(in the rows, 128 means zero)
Which row each row swaps with, under one turn or mirror
koz: [158 121 137  88 102 106 147 116 109 156 134 152 151 131 117 153 143 104
 129 160 125 121 164 112 102 142]
ruk: [ 84  78 142 150 131 135 130 127 119 126 116 146 101 126 126 128 147 114
 137 147 104 106 145 135 141 105]
lufa: [158 130 127 142  85 113 129 114 151 126 113 100 162 118 114 136 128 156
 159 126 139 159 119 141 156 142]
miru: [115 155 112 118 125 134 137 160 115 140 130 122 122  97 100 104 132  96
 159 112 161 129 120 157  95 154]
pep: [164 116 136  98 111 109 139 120  96 153 133 141 149 124 127 152 141 100
 136 157 126 126 166 118 119 140]
fik: [121 167 140 134 106 152 106 137 132 135 148 127 104 158 136 118 102 119
 131 110 108 101  88 127 132 126]
gige: [145 112 134 142 113 103 144 133 172  95 136 132 137 116 136 129 108 124
 132 174 156 163 140  94 105 144]
gepon: [153 125 119 151  94 119 136 111 165 129 111 110 158 111 107 130 119 156
 169 119 152 148 119 142 161 131]
gad: [136 143 148 129 153 127 127  87 144 122 127 126 135 109 120 129 145 161
 148 100 176 105 138 108 113 100]
Gibip: [104 123 144 102 129 126 145 143 160 120 111 143 147 173 123 126 112  84
 121 161 113 116 119 144 121  83]
darag: [128 137  87 105 121 103 172 118 154  95 127 136 134 141 107  85 119 142
 156 120 126 128  99 136 133 106]
Fazo: [129 119 144 152 119 130 157 146 161  92 131 134 126 120 133 127 120 110
 117 186 141 158 131  87 119 149]
sul: [104  88 138 154 128 140 135 118 106 120 114 146  90 125 119 122 138 120
 140 159 111  97 146 120 140 106]
Rez: [138 151 156 126 151 152 133  97 136 138 124 132 140 128 130 143 155 174
 141  97 151 110 135 117 121 110]
vof: [121 119 149 145 115 121 131 131 175  89 136 123 135 128 146 107 110 113
 137 167 156 164 144 100 111 137]
Ragok: [ 93  80 139 156 139 142 132 118 121 131 111 153  93 132 127 132 145 111
 125 147 105 113 138 112 136 100]
vipa: [ 96  76 133 154 132 135 133 129 117 118 127 148 100 119 132 120 142 112
 126 158 111 102 145 139 137 114]
fet: [161 117 131  97  99 114 153 110 105 148 141 141 142 125 133 152 146 100
 131 171 128 126 158 108 113 146]
guf: [118 141 106 126 132 149 136 142 104 127 111 128  91  95 102 114 132 102
 158 105 157 148 118 152 116 151]
sufo: [163 127 136 100 109 109 142 120 105 142 144 148 160 129 129 145 141  95
 150 157 134 126 171 114 102 144]
vafiz: [109 128 130 110 130 130 152 141 162 121 122 161 157 166 134 137 107  72
 116 136 120 121  98 144 125  95]
goz: [118 155 134 100  94 132 129 109 162 100 109 132  98 120 156 157  83 142
 129 114 138 147 124 109  92 125]
fuf: [166 128 130  98 126 105 152 118 110 138 128 142 153 128 124 147 138  82
 144 158 130 128 163 108 110 153]
Tegap: [112 149 116  98  80 139 130  99 158 100 129 131  92 106 152 164  91 130
 137 111 144 149 118 115 101 122]
dul: [ 83  96 141 142 148 143 132 117 110 115 117 150 101 130 125 133 140 121
 137 155  94 105 145 139 133 114]
kabur: [ 97 137 126 104 134 142 143 144 169 120 115 147 142 170 128 123 110  88
 123 152 109 108 113 135 126  86]
gami: [129 118 121 151 124 124 155 139 183 111 150 136 134 115 142 140 116 127
 144 170 133 172 135  97 113 137]
zekom: [138 151  94  94 114 101 165 111 168  87 142 139 133 142 104 100 122 132
 144 117 128 137 103 130 136  98]
pud: [ 98  91 140 150 127 143 132 121 104 123 127 148  95 126 128 131 147 110
 137 152  95  97 146 126 142 119]
mifu: [112 129 125  98 126 132 121 150 179 122 122 136 151 168 121 111 116  86
 127 145 123 126 125 138 117  86]
Sol: [138 159 157 113 155 139 129  93 126 129 139 140 136 120 112 143 157 152
 130  90 152 129 137 117 125  98]
Fule: [115 137 111 120 123 137 134 152 106 142 109 118 112  90 108 107 128 107
 155 101 150 120 102 141 109 160]
Saz: [127 143 161 127 133 138 139  98 133 119 119 147 143 115 130 148 161 169
 143  99 172 118 135 114 102 116]
favu: [111 160 122 111  96 133 128 107 167  94 111 138  88 118 152 145  81 128
 129 124 145 158 124 126 108 117]
posi: [114 144 173 128 146 145 125  99 149 131 130 143 138 117 123 138 160 168
 139 100 162 123 135 129 117 100]
vor: [163 122 132  97 108 103 149 131  93 145 139 142 147 124 120 147 146 107
 129 160 133 132 155 112  97 139]
Nosip: [142 144  96  92 113  96 184 112 150  96 145 143 129 148 107  94 122 119
 148 128 125 117 108 137 122 105]
kanu: [121 172 134 136 107 143 112 127 138 143 143 126 106 150 145 129 127 106
 132  92 116 103  77 119 127 132]
piga: [149 132 113 148  98 122 130 109 150 132 132 112 154 113 121 154 130 143
 168 123 150 164 107 148 169 142]
Vav: [112 147 120  87 120 153 131 160 106 143 133 124 108 103  99 103 122 114
 149 107 146 132 113 150 118 148]
Rezi: [127 126 126 105 151 137 136 143 162 129 111 151 154 158 113 132 112  89
 110 163 107 121 119 136 124  85]
vofa: [110 144 107 103 118 147 134 145 121 134  98 124  96 115 107 112 129 100
 162 106 176 108 113 139 106 148]
nomo: [119 174 139 136 116 144 112 137 136 133 150 122 104 150 141 131 114 112
 136  94 120 103  77 123 139 119]
zul: [107 147 119 110  95 140 139 107 171 114 124 126  86 116 142 158  84 133
 127 129 150 159 137 122  99 132]
figu: [145 136 111 150 101 114 125  97 158 141 113 114 155 120 125 136 137 149
 165 117 146 162 115 141 155 151]
pibus: [149 149 112 141  94 112 130 113 155 127 114 111 157 121 118 134 116 161
 163 112 150 165 111 137 151 135]
Tet: [100 136 133 110  96 132 130  98 167 101 113 139  91 105 149 164  84 138
 129 132 136 151 131 115 105 114]
Vena: [127 141  90  98 123 104 171 100 156  96 147 134 124 143 122  98 120 137
 155 112 138 121 105 151 140 101]
Kerir: [123 177 135 133 108 142 116 141 143 124 143 126 101 154 135 126 106 125
 141  94 122 108  77 125 131 125]
mif: [156 126 139  85 114 123 139 123 114 142 138 149 158 120 134 153 148  97
 137 167 131 118 170 111 110 139]
kape: [155 139 110 147  98 123 129 111 151 129 118 112 157 120 113 144 129 155
 166 116 155 166 113 141 154 142]
piv: [ 98  82 129 145 131 137 138 107 119 124 122 147 100 124 128 136 142 106
 128 156  92  96 139 138 136 117]
solig: [132 110 136 143 114 110 139 136 169  96 147 131 131 123 125 129 109 119
 135 185 140 159 149  92  98 138]
Fami: [126 174 143 128 104 147 119 145 142 140 147 125 100 148 140 124  99 109
 137 105 128  93  88 117 128 129]
ked: [ 93  91 143 158 130 132 142 114 116 121 120 146  94 119 127 121 142 114
 139 157  96 101 146 138 128 118]
vulet: [131 168 130 138 108 144 116 130 134 138 165 127 105 151 142 142 118 107
 135 101 126 108  80 131 144 122]
kizit: [144 145 166 139 139 149 131  99 132 108 130 130 137 106 127 136 146 171
 134  98 154 126 147 143 118 102]
beb: [135 140 108 101 123 107 174  99 160  90 146 139 136 139 109  98 129 117
 146 121 129 120  91 142 126  88]
zasib: [166 125 140  91 115 105 140 125 103 146 123 136 144 128 118 153 131 100
 136 158 131 112 169 111 111 143]
dom: [101 143  96 109 145 129 135 152 110 148 116 128 106  97 109 107 130 113
 158 108 145 112 110 148 101 144]

zekom is swapped with favu
kabur is swapped with gige
solig is swapped with Gibip
Fule is swapped with Rez
kape is swapped with nomo
pibus is swapped with Kerir
guf is swapped with Sol
Nosip is swapped with Tet
zul is swapped with beb

Which row each row swaps with, under one turn or mirror
rebiz: [149 171 121 119 137 103 152 128 128 183 165 104 164 133 157 151  69 126
 130 141 143 100 110 149  96]
pufa: [170 138 149 160  99 126 164 148 138 207 169 104 123 110 132 143  74 166
 147 140 135 128 118 109 128]
Sefub: [185 126 133 132  90  92 122 169 156 143 183  97 107 124 117 159 130 163
 138 145 176 126 117 111 125]
medi: [136 143  95 144 186  86 148 146 124 132 153  94 114 118 108 157  86  78
 132 148 149 134 127 103 111]
rela: [187 141 128 157 115 111 174  75 144 168 162  95 112 112 109 153  91 162
 141 146 164 123 121 134 133]
boko: [168 126 123 131 129 143 154 140 144 158 173 133 114 108 126 142 109 184
 139 121 112 133 102 156  75]
nar: [134 136 112 166 142 145 146 164 145 129 157 101 112 114  92 143 148 196
 121 128 135 121 109 114 102]
tisap: [119 179 129 149 167 115 169 148 126 138 122  92 136 114 113 141  95 100
 147 153 127 112 132 132  94]
Kag: [156 147 114 169 146  78 149 189 123 166 171  76 126 121 128 154  82 192
 145 143 135 115 120 122  66]
kiv: [159 136  87 147 158  74 141 138 140 192 163 110 109 123 125 141 140 101
 153 144 113 124 131 125 118]
pabak: [144 135 152 157 166 150 132 166 140 116 162  95 116 125 131 160  54 154
 159 153 124 110 123 113 127]
Sek: [170 154 117 140 143  73 157 155 107 125 142  76 151  97 135 132  90 164
 109 151 170 134 137 137 100]
nosu: [135 130  96 126 127 121 134 147 116  89 177  74 130 125 108 149 131 148
 156 145 162 120 103  91 106]
rizul: [181 139  94 157 184 119 112 120 146 194 170 105 130 110 131 158  91 112
 148 152 151 115 124 114  70]
gasa: [162 129 113 123 131 127 189 106 124 118 150 108 108 144 133 146  68 132
 130 128 156 132 108 134 124]
dos: [168 133 139 138 115 129 204 134 133 143 169  83  98 128 110 153 103 110
 146 139 163 128 103 114  80]
tiri: [139 136 128 168 156 100 146 149 125 134 154 131 121 120 121 147  89 202
 140 142 187 117 124 124 151]
dok: [149 115 142 129 124 125 135 110 190 141 149 114 109 129 104 140 119 121
 147 134 142 143 137 140 124]
binen: [198 126 134 162 125 113 120 119 144 134 165  99  95  86 110 154  80 139
 119 162 178 143 132 119 132]
koron: [142 149  98 167 147 156 126 173 136 132 161  98 129  81 138 157  89 170
 173 128 139 107  96 122 112]
mego: [133 148 111 164 140 116 125 158 159 183 167 107 135  99 102 133 130 121
 166 132  91 128 127 108 123]
vezo: [131 162 147 135 136 138 145 110 138 169 156  83 156 107 131 170  81 154
 164 187 134 105 121 131 108]
Geri: [118 155 125 154 150  63 116 132 125 160 157 108 124 133 103 164 125 103
 160 142 127 103 133 102 128]
tifu: [166 137 144 131 110  74 133 162 134 220 163 118 119 118 132 132 108 133
 141 146 158 127 125 112 119]
rine: [165 136 136 161 158  64 155 114  95 161 169  92 117  94 131 155  99 175
 148 122 174 113 102 120  88]
zer: [146 118 139 129 137 142 127 126 148 171 148 151 123 153 154 157 114 139
 129 129 159 105 124 134 108]
Binu: [136 133 121 151 124 141 164 101 123 191 165 123 126 113 137 168  77 155
 135 159 153 104 100 115 144]
fek: [149 131 102 134 141 100 154 142 146 134 195 111 134 131  98 148 130 187
 160 127 115 114  73 108  92]
sidun: [128 148 106 111 156 101 134 122 145 138 140 112 121 138  81 159 148 177
 153 164 147 123 135 104 112]
Vivi: [185 120 110 119 127 133 157 158 152 113 174  55 114 134 130 155 109 139
 165 148 125 128 126 129 109]
loboz: [134 139 127 156 180 125 115 195 119 184 157 101  99 102 119 164  96 149
 148 163 137 126 134  95  87]
Botot: [155 185 110 169 146 106  90 138 127 136 151  85 155  84 122 133  92 165
 152 147 132 100 112 129 119]
Ninip: [148 156 121 168 162 110 102 150 144 138 159  90 112  90  98 113 147 157
 147 131 138 127 133 108  69]
zisen: [171 142 128 118 172  82 128 156 123 141 191 121 108 161 113 133  95 118
 132 124 130 124  92 109  93]
siben: [181 144  78 154 158  65 122 143 127 139 189 116 116 136  83 132 117 165
 152 140 137 131 103 105  94]
pamev: [143 147 121 139 126  82  84 130 130 108 160 117 124 132 125 149  84 122
 163 144 110 112 126 131 120]
Novo: [143 143 160 137 104 107 137 151 144 150 172 107 126 123 128 151  76 204
 146 147 168 118 125 117  75]
susu: [138 135 128 137 139 115 156 139 126 112 125  90 101 119 134 127 106 158
  93 149 173 124 124  89 137]
Kanip: [155 143 129 142 200 144 154 132 159 132 169 109 121 110 121 142  67 160
 137 150 176 128 122 136 139]
mibon: [187 132 130 152 103  85 192 118 123 143 167 116 134 109 130 133 128 144
 119 150 145 133 106 110  79]
gidu: [194 146 111 128 115 100 134 208 138 165 149 118 115 118 116 150 112 155
 110 141 133 137 114 116  91]
dafu: [135 152 104 148 138 146 122 107 153 179 169 109 142  85 112 125 112 147
 181 140 134 113 103 120 129]
zadu: [152 148 151 168 147  96 109 116 116 177 158  82 121 111 120 145  45 109
 149 144 141 117 112 103  93]
Gopu: [156 148  79 150 147  73 129 110 119 109 150 108 137 111 128 139 102 101
 125 141 124 125 108 115  88]
kuguk: [145 117 112 149 159 100 142 138 126 190 179 114 117 138 166 174  94 160
 172 152 172 124 140 140  93]
lisub: [158 138 108 137 158 152 138 139 150 171 171  88 105 119 124 145 150  98
 140 138 176 119 119 105 124]
kozap: [155 116 112 145 125 114 159 124 133 119 139 100 103 128 149 164  81 138
 136 170 195 129 133 102 134]
Kiges: [174 129 156 144 133  99 140 137 129 171 167  87 105 111 126 140 170 103
 139 138 132 127 117 121  97]
galav: [205 128 138 147 154 103 144 167 155 128 181 106 111 112  99 140 102 127
 109 132 105 144 116 124  89]
mutat: [147 143  97 148 165 138 118 107 116 175 162 144 126 125 105 145 140 144
 107 144 135 131 113 119  89]
kip: [111 155 113 167 156 115 149 142 125 130 140  91 142 114 135 148 118 136
 182 187 146 108 140  84 110]
danat: [159 152 135 170 184  90 153 176 123 173 137  90 119 107 123 138 105 195
 131 157 163 122 129 107 128]
vunag: [149 149 148 153 155 114 136 167 104 127 150  83 149  85 124 161  81 123
  88 144 129 114 111 115 113]
Sulib: [149 138  77 130 150  65 149 130 146 109 184  69 132 110 133 142  83 135
 149 142 135 122 106 109  79]

Novo is swapped with Ninip
Sek is swapped with nosu
Sefub is swapped with Botot
fek is swapped with danat
zer is swapped with rizul
loboz is swapped with boko
Gopu is swapped with kozap
Geri is swapped with rela

